-.01 -.35 -.15 -.07
 .27 -.07  .18  .51
-.28 -.15 -.05 -.36
-.12  .11  .02  .30
 .21 -.06  .12 -.37
-.06  .20 -.22  .07
 .37 -.15  .17 -.12
-.01 -.19 -.23 -.21
 .03  .53 -.09  .04
 .05  .25  .22 -.10
 .05 -.01  .18 -.06
=>
-.06  .18 -.01  .05
-.10  .22  .25  .05
 .04 -.09  .53  .03
-.21 -.23 -.19 -.01
-.12  .17 -.15  .37
 .07 -.22  .20 -.06
-.37  .12 -.06  .21
 .30  .02  .11 -.12
-.36 -.05 -.15 -.28
 .51  .18 -.07  .27
-.07 -.15 -.35 -.01

 .04  .18 -.02  .23 -.03 -.01  .22
 .36  .18 -.42  .00 -.06 -.15 -.18
 .10 -.34  .42  .35  .09 -.08 -.13
-.04 -.07 -.03  .40 -.11  .29 -.07
 .36  .08 -.61 -.34  .09 -.22  .18
=>
 .18 -.22  .09 -.34 -.61  .08  .36
-.07  .29 -.11  .40 -.03 -.07 -.04
-.13 -.08  .09  .35  .42 -.34  .10
-.18 -.15 -.06  .00 -.42  .18  .36
 .22 -.01 -.03  .23 -.02  .18  .04

 .14  .19 -.14  .05
-.11 -.28 -.41  .47
-.31 -.19  .08  .15
 .13 -.06  .12 -.22
=>
-.22  .12 -.06  .13
 .15  .08 -.19 -.31
 .47 -.41 -.28 -.11
 .05 -.14  .19  .14

 .27 -.04  .26 -.04 -.07 -.27 -.11 -.20  .03 -.06 -.04
-.02 -.09  .04  .30 -.06  .05  .01  .12 -.07 -.08 -.12
 .18  .00 -.07  .19 -.11  .04 -.03  .16  .12  .02 -.11
-.27  .13  .05  .14 -.17 -.14 -.15  .00 -.07 -.28  .28
-.16  .04  .33 -.08  .33  .27 -.43  .15 -.09  .02  .07
=>
 .07  .02 -.09  .15 -.43  .27  .33 -.08  .33  .04 -.16
 .28 -.28 -.07  .00 -.15 -.14 -.17  .14  .05  .13 -.27
-.11  .02  .12  .16 -.03  .04 -.11  .19 -.07  .00  .18
-.12 -.08 -.07  .12  .01  .05 -.06  .30  .04 -.09 -.02
-.04 -.06  .03 -.20 -.11 -.27 -.07 -.04  .26 -.04  .27

 .19 -.02  .41  .03 -.27  .01
 .14 -.16  .23  .43 -.03  .17
 .01  .14  .04  .17  .08 -.10
=>
-.10  .08  .17  .04  .14  .01
 .17 -.03  .43  .23 -.16  .14
 .01 -.27  .03  .41 -.02  .19

 .27  .12 -.45  .04  .10 -.09 -.33  .39 -.43  .06 -.03 -.03
 .36  .27 -.45  .04  .12 -.14 -.35  .41 -.38  .19 -.09  .16
=>
 .16 -.09  .19 -.38  .41 -.35 -.14  .12  .04 -.45  .27  .36
-.03 -.03  .06 -.43  .39 -.33 -.09  .10  .04 -.45  .12  .27
